Each named move below is a turn or a mirror, shown by a few rows before and after it. Which moves, in which order, take the first row of each later pair to the second? The first pair is answered.
move gasa:
[15  7 -2 10  1 -1 -3 -6  8 13 -7 12 -8 10] |-> [  1   5  -8  13  -7   9 -15   8   7   5   4  16   5  -1]
[-14  15 -23  -1  -3  19  -7   4  -6  -1   2 -22  -2   0] |-> [ -3  18 -19  -2   6  11   5 -11  -6   6  -8 -26 -13   9]
[ 21   7   1  12 -10   1 -14 -10  -4  19 -13  32   6   4] |-> [ 15   5   1  12 -14   5 -20  -1  -5  16  -6  33  14  -1]
move birag:
[  5   8  -3   9  -1  -3 -13  -5  -5  19 -14  36  16   2] |-> [  1   1   0  10  -1  -5 -16   6   6  10  -1  36  25  -2]
[ -3  -8   0  -1 -10 -13  -1   0  20   7  21 -24  -6   8] |-> [  3   2  -6  -7  -7 -11   1 -14   9  18  -2 -23 -21  14]
[  3 -11  -1   4   1  -4  19   7  11 -15  24 -25  -1  -5] |-> [  3   6  -9   3   1   0  20   0   7  -3  12 -34 -17   7]
move visup:
[  9 -10  10  -5  10   8   5 -28 -22   2 -18  27   2   2] |-> [ 10 -17  14  -6  15   6  13 -30 -17  -6  -9  23   4  -2]
[  0   4 -22  -3 -14   8 -18   5 -14  -2   3  22   2 -17] |-> [  1  -5 -20 -12  -7   9 -10   2 -15 -16  10  15   3 -23]
[  5 -14   3  -2   6  -5  -6   7  -6  -6  -6  18  13 -10] |-> [  6 -11   3   2   6  -6  -8   7  -4  -4  -5  19  16  -9]
move vazi:
[ -7  10   2  -7   8  -4   2  -9  -4 -21   4 -14  -4  -3] |-> [-10   7   5  -5   5  -5  -1  -2   1 -23  10 -12   3  -5]
[ 19  -1   9  14   0  -8   7 -23  -8  18 -19   5 -32   9] |-> [ 16 -10   5   3   6  -2  16 -26 -14   2 -14  -5 -36   1]
[  1 -10  -2   0 -14  13 -14   6   0  -3   4  18  18 -12] |-> [  6  -5  -2   3 -14  12 -17   5   1   5  -1  23  18  -8]
[  2   7   3   4   0  17 -25  -8   2  15  -6  10  -8 -18] |-> [  4   7   0   1   2  18 -21 -12  -3  13  -7   7 -13 -18]
move bamo:
[  8  -7   1  -1   6   2   3 -10 -18   2 -24   9  -9  -3] |-> [  4  -9   1   0   2   6  -2  -6 -21  -2 -23  13  -4  -8]
[  3 -10  13  11  -4 -12  -4  -8   5  -5   2  10  -7   5] |-> [  5  -6  12  10  -3 -12  -3 -12   4  -3  -1   7 -11   8]
[ -1  11  -4  -3   1   5 -17  -8 -14   9 -16  -1  -3   2] |-> [ -6   7  -3  -4  -1   8 -22  -1 -17   5  -8   4   5  -5]
[ -6   4   0  -4   9   3  -3  -9   9  -6  -7 -12  -5  19] |-> [ -8   4  -3  -6   7   9  -5  -8   3  -7 -10 -11  -6  17]

Between the rows of a pair lie 2 to 3 moves.
[-12  18  -2 -14 -13  17  -4   6 -20  -2 -22 -12 -10  -8] |-> [-15   5   1 -16 -12  17  -1  11 -20 -17  -9 -13   0 -20] => gasa vazi bamo
[-16   4   2   6 -14  13 -18  15  -6  -7   1  10  10  -5] |-> [ -6  19  -3   5  -9  10 -11   0  -7  11 -18   5  -9   9] => bamo birag birag
[  1   6   0  11 -15  -2 -24  21   1  14  -2  20  16  -6] |-> [ 23  -7  13  12  -3 -21  -4  -2   3  15 -10  26   9   0] => gasa birag
[ 22  -5  10  10   0  -9   8 -12  10   9  -3  14  12  11] |-> [ -2  11  -3  13 -13   2 -10  13  18  11  15   0  17  10] => gasa birag
[-15 -14 -16 -16   5  17  -7   5 -34 -35  10   0  -6 -12] |-> [  0 -13 -12 -17  16   8   8 -14 -38 -30  -5  -2 -20  -4] => gasa bamo
[  2  -9   4   4  10  -8  18 -11  -2 -13  15   3  12  -7] |-> [-10  -3  -3   5   1   3   4   3  -6 -16  18   1  18 -11] => bamo bamo gasa
[  1  -1  -5   4 -12   8 -26   7 -12   0  -6  30   9 -14] |-> [ 18 -19  12   7  -1 -10  -7  -3   0  -5   2  32  12 -12] => gasa birag
[ 19  -6  10   5   1  -2  13  -1  16  12 -13  11   1   4] |-> [ 11 -13  11   4  -7   7   4  10  13   0  -3  20  14  -7] => bamo birag gasa
[ 17   1   1  -8   3   3  -7 -14 -28   2 -14  18  -3   4] |-> [ 21   3  11   1  11 -21  14 -10  10   6   7  -8  -7  14] => birag birag gasa
[ 12   1   8 -12   5  -2  -1 -14   2  -6 -17   6 -10   1] |-> [  9   7   6  -9   6  -4   1 -12  10  -1 -13  -4 -15   6] => gasa birag gasa
[  0  27  -7   0  -2   2  -9  -3 -11  20 -23  -2 -10  14] |-> [ 20 -14  19   2   9 -17   8 -14  -5   0 -14  21  10  -1] => birag birag gasa
[-11 -17   0  -8  -2  17 -15   0 -13 -37 -10  22  16 -27] |-> [ 11 -14   4 -13  13   6   4 -30 -18 -25 -34  20  -5 -14] => gasa bamo
[ 19   2  29   3  21  -2   9  18  12 -13  19  -5  17  -8] |-> [ -5  27   6   0   7  20 -15  35   0  -1  16 -13  11  -5] => birag birag gasa
[  1  15   0  -6  22  -9  24 -24  -8  -9 -11 -19 -22   1] |-> [  6  -3   6 -10  22  -6  21 -27 -18 -21 -12  -1  -8 -10] => birag bamo
[ 14  18   8   3 -10  -8  -3  -1  13  31 -22  -2  -7  16] |-> [ -7  13   2   0 -24  12 -26  23   4  15 -10   6  14   0] => bamo gasa bamo
[ -5  -3   3   7 -19  13 -17  25   9  -9  19  29  35  -9] |-> [ 12  13  -6  -2 -11  21 -13  -9 -24  12 -30  38   4   6] => birag birag birag
[ -8 -26  -4  -5  19  13  -5  -2 -15 -14  -5 -10   3 -23] |-> [ 10 -22   6   0  27  -4  11 -19  -5   0 -13 -11  -9  -9] => vazi gasa
[ 10   8 -12 -10   5  16   3 -22 -26  10 -36   5 -22  12] |-> [  3  -7 -12 -20   6  23   2 -19 -37 -10 -30   5 -13  -3] => bamo vazi gasa
[ -5  -5  -1  -3   6  -3  12   2  11  -2  -2 -26 -11  13] |-> [ 10 -18  12   3   9 -10  15  -5  12  -2  -8  -3  -1  10] => birag birag visup
[ 34 -10  -2 -23   1  12  14 -23 -26  -7 -28  -5  -9   5] |-> [  0 -17  -7 -19  -9  20  -1  17  -8 -33  20 -26  17 -14] => vazi gasa birag
[ -2  -1  -2   4  -7   9  14   8  21  -6  10   1 -11  -8] |-> [ -6  -1  -7   1 -12  20   4  10   7  -6  -1  10  -8 -12] => birag birag gasa
[ -2 -20   8  -2  14  -3  17   2   6 -24  20 -13   7 -15] |-> [  4  10   6   8  11 -15  18  -2  24   8  10 -24 -11   8] => vazi bamo birag
[ 14 -13  -8 -21   2   6   8 -15 -23  -9 -20  -3   0 -15] |-> [ 13  -3  -4 -14  10 -11  22 -10  12  -3  -1 -31  -8  -3] => birag birag gasa
